In the rows, 128 means zero.
Each path below is one point turned by a fixed rotation once a step. After each direction that follows a path, write how fast that rotation turns it, in deg/step (0 if it stays still).
Each turn is a multiple of 5 degrees from 10 to 175, or 0.
Each row of a path follows its step; steps can be skipped.
path 1
step 4: [135 123 127 119 133 121 129 137 127 134 134 123 134 132 130 126 125 127
 132 129 131 131 138 129 125 134 136 122 121 123 128 132 121 130 117 121
 127 117 127 129 129 127 128 129 130 134 134 132 130 134 115 121 119 132
 133 130 131 124 136 127 125 131 139 134 126 133 126 128 129 136 126 130
 125 129 135 123 132 124 132 135 126 127 123 127]
step 12: [139 135 134 130 136 123 128 129 131 116 128 118 127 126 128 131 125 129
 133 116 133 128 128 124 134 129 121 127 127 127 122 121 137 133 126 123
 130 128 127 123 130 126 126 124 128 133 137 122 129 133 129 132 129 139
 126 127 143 127 135 134 120 129 132 128 132 137 127 127 124 134 135 129
 133 126 130 129 119 129 127 121 126 127 126 130]
step 16: [134 127 136 118 129 123 123 123 125 135 128 127 124 125 122 129 124 129
 129 127 130 134 127 131 125 123 125 128 132 127 126 135 127 124 131 131
 130 134 125 132 131 116 125 128 132 122 122 116 128 125 134 119 129 123
 130 130 118 125 128 123 128 139 133 126 127 128 120 126 133 135 133 129
 118 128 133 141 123 134 124 127 135 126 117 132]
step 17: [135 124 125 131 123 123 116 130 130 125 136 124 126 112 124 132 137 132
 126 131 129 133 131 127 131 121 120 116 131 136 120 127 134 130 126 125
 137 130 133 123 123 126 134 128 122 129 131 136 132 123 130 124 125 121
 131 130 124 131 123 130 121 123 129 132 134 137 127 135 131 121 131 130
 127 132 135 120 130 130 125 121 128 127 133 130]
step 20: [130 134 132 122 123 131 129 133 135 122 129 130 127 133 124 129 128 131
 128 130 134 127 126 127 132 126 119 132 135 125 127 120 126 124 127 138
 119 122 137 126 130 136 125 122 126 129 135 123 126 119 130 123 133 132
 131 130 125 121 125 130 125 119 133 126 121 120 122 133 117 117 137 125
 131 120 124 131 118 123 126 129 129 125 131 121]
step 22: [133 131 117 127 133 131 119 130 127 128 133 118 125 126 128 128 131 133
 137 124 121 129 126 128 122 123 124 119 132 129 125 123 125 133 123 128
 118 122 129 130 128 120 132 123 121 141 121 127 121 128 125 124 136 127
 126 125 131 124 129 121 131 130 129 125 119 127 119 127 130 127 114 127
 127 124 132 121 135 125 124 130 119 127 132 123]
step 26: [121 128 116 123 127 127 130 118 122 130 121 131 128 129 131 127 125 124
 130 129 123 125 125 119 123 126 122 128 127 129 139 125 119 125 127 127
 118 136 126 123 121 134 116 121 128 125 127 128 136 122 132 127 127 123
 131 120 128 125 127 134 130 132 125 119 138 133 131 128 135 130 129 122
 127 131 132 125 119 124 128 136 125 134 132 136]
step 29: [134 121 128 127 133 129 140 119 137 121 125 131 131 132 124 139 132 127
 127 124 125 116 132 122 122 128 128 123 127 130 131 133 133 137 125 116
 129 129 130 126 133 127 121 138 128 126 127 123 130 131 126 128 131 133
 127 128 123 135 124 128 126 122 128 125 127 132 116 126 135 127 129 139
 131 128 127 129 135 132 129 135 122 122 132 126]
step 32: [132 123 121 125 130 130 125 128 133 126 126 135 139 140 128 131 134 120
 120 130 129 135 129 132 132 131 135 123 124 124 131 132 123 123 120 141
 131 129 129 135 129 128 134 132 125 132 121 133 132 132 120 133 128 126
 130 125 137 129 123 137 137 128 126 129 133 121 127 133 124 122 121 130
 136 128 130 129 128 127 119 121 132 122 127 129]
Speeds:
[128 128 126 130 128 129 129 129 129 129 127 127 127 128 129 129 127 128
 130 128 127 127 128 128 129 127 127 128 126 129 130 130 128 130 129 129
 127 125 126 129 127 127 128 127 128 128 126 129 129 127 130 128 128 127
 128 127 129 128 127 129 128 125 129 129 126 128 126 128 130 130 128 129
 128 130 128 129 129 125 130 127 127 131 129 129] : 95
path 2
step 3: [133 136 124 124 133 129 141 128 127 122 129 130 117 127 132 122 132 130
 132 129 122 136 137 130 141 129 133 132 120 121 127 115 136 126 125 126
 128 137 118 137 123 125 126 120 134 121 123 129 124 130 136 129 128 131
 131 126 123 133 136 123 122 131 126 122 133 133 133 127 134 114 135 122
 125 129 128 131 125 128 124 130 125 125 124 131]
step 4: [127 122 135 135 133 132 134 122 139 127 116 138 123 128 126 124 135 132
 128 130 123 123 134 131 135 125 128 136 130 122 128 128 137 127 118 122
 129 134 121 127 123 118 130 135 128 133 128 131 122 120 135 138 138 138
 135 127 130 132 123 129 125 125 129 134 131 128 131 126 123 140 131 120
 127 128 127 128 132 121 124 120 125 129 122 138]
step 17: [126 142 132 121 122 131 126 123 133 130 124 129 126 123 127 132 134 122
 123 126 122 121 124 125 134 116 134 130 124 131 125 127 135 132 124 126
 128 136 132 136 125 127 128 128 120 128 133 134 136 132 126 131 120 137
 127 119 127 128 129 135 132 124 129 137 125 119 132 139 127 127 120 139
 119 126 125 133 131 140 129 130 137 137 128 131]
step 18: [134 129 132 142 130 138 125 124 128 132 133 134 134 129 125 132 127 129
 121 130 125 131 131 134 122 127 139 123 135 125 119 131 128 141 121 130
 124 128 113 131 136 126 126 120 125 128 133 132 136 130 131 123 121 127
 123 119 122 121 128 132 129 124 128 131 135 128 128 135 129 120 135 130
 122 120 126 135 120 135 124 129 129 124 122 137]
step 20: [129 125 138 136 132 132 137 125 120 129 118 128 122 124 129 130 133 127
 131 125 127 140 138 130 122 139 122 132 118 122 136 127 120 130 120 121
 127 133 134 127 130 135 133 130 128 135 129 129 120 130 129 127 128 127
 130 124 125 122 140 120 123 126 128 129 129 123 123 126 125 113 132 126
 121 132 139 134 119 129 126 133 122 127 122 130]
step 27: [135 125 127 119 135 120 127 118 128 123 123 125 126 122 128 132 125 122
 128 126 120 131 132 129 139 125 121 125 115 132 120 135 125 125 127 121
 124 120 118 132 130 124 117 133 134 136 130 129 131 127 124 132 116 135
 123 129 135 132 126 124 134 128 134 135 119 122 131 126 135 138 123 124
 124 131 130 122 122 132 124 125 128 124 124 130]
step 30: [127 120 125 134 120 141 132 132 123 134 123 124 124 130 137 132 123 121
 129 125 128 126 138 123 119 121 126 124 120 132 119 122 131 129 131 126
 126 127 130 139 135 121 126 122 125 128 131 125 129 121 125 123 131 120
 129 121 119 124 132 126 133 135 137 133 138 130 123 126 127 117 129 135
 136 121 126 133 133 128 121 133 128 127 119 123]
step 31: [129 124 125 133 141 136 130 135 130 122 128 132 133 135 136 126 136 136
 137 128 122 127 124 122 125 128 121 137 127 132 121 127 132 131 125 125
 134 126 133 130 131 116 141 132 128 131 129 127 142 120 127 134 132 122
 130 131 127 110 132 125 131 129 124 122 129 129 123 135 125 129 125 134
 131 133 128 133 127 136 122 128 130 123 130 124]
step 32: [126 128 131 123 139 130 139 126 128 130 132 119 128 120 121 138 134 134
 133 121 122 126 135 133 128 128 122 128 113 130 125 134 121 131 129 119
 134 120 134 130 130 135 122 137 132 130 129 136 129 123 130 123 134 134
 127 125 125 121 134 128 137 138 128 123 133 125 128 126 126 125 122 133
 128 122 123 141 124 131 128 124 128 126 139 130]
Speeds:
[127 126 126 128 128 129 129 128 126 128 129 126 129 127 127 127 129 130
 130 129 128 127 127 128 128 127 132 128 129 125 128 129 130 128 127 128
 129 130 127 127 127 130 129 130 128 127 129 128 127 128 127 128 129 128
 130 127 127 129 126 127 128 126 128 128 128 129 129 127 130 127 126 127
 127 129 127 127 127 126 128 129 128 130 128 127] : 10
[128 126 128 128 128 129 127 125 129 126 128 129 127 128 128 124 128 128
 126 127 129 128 128 126 130 126 128 129 127 129 126 128 129 128 126 128
 126 128 127 128 128 127 128 127 129 129 130 128 129 127 129 129 130 127
 127 127 129 128 127 128 128 129 127 127 127 128 127 129 129 127 126 128
 131 127 126 129 127 129 129 128 130 128 129 129] : 80
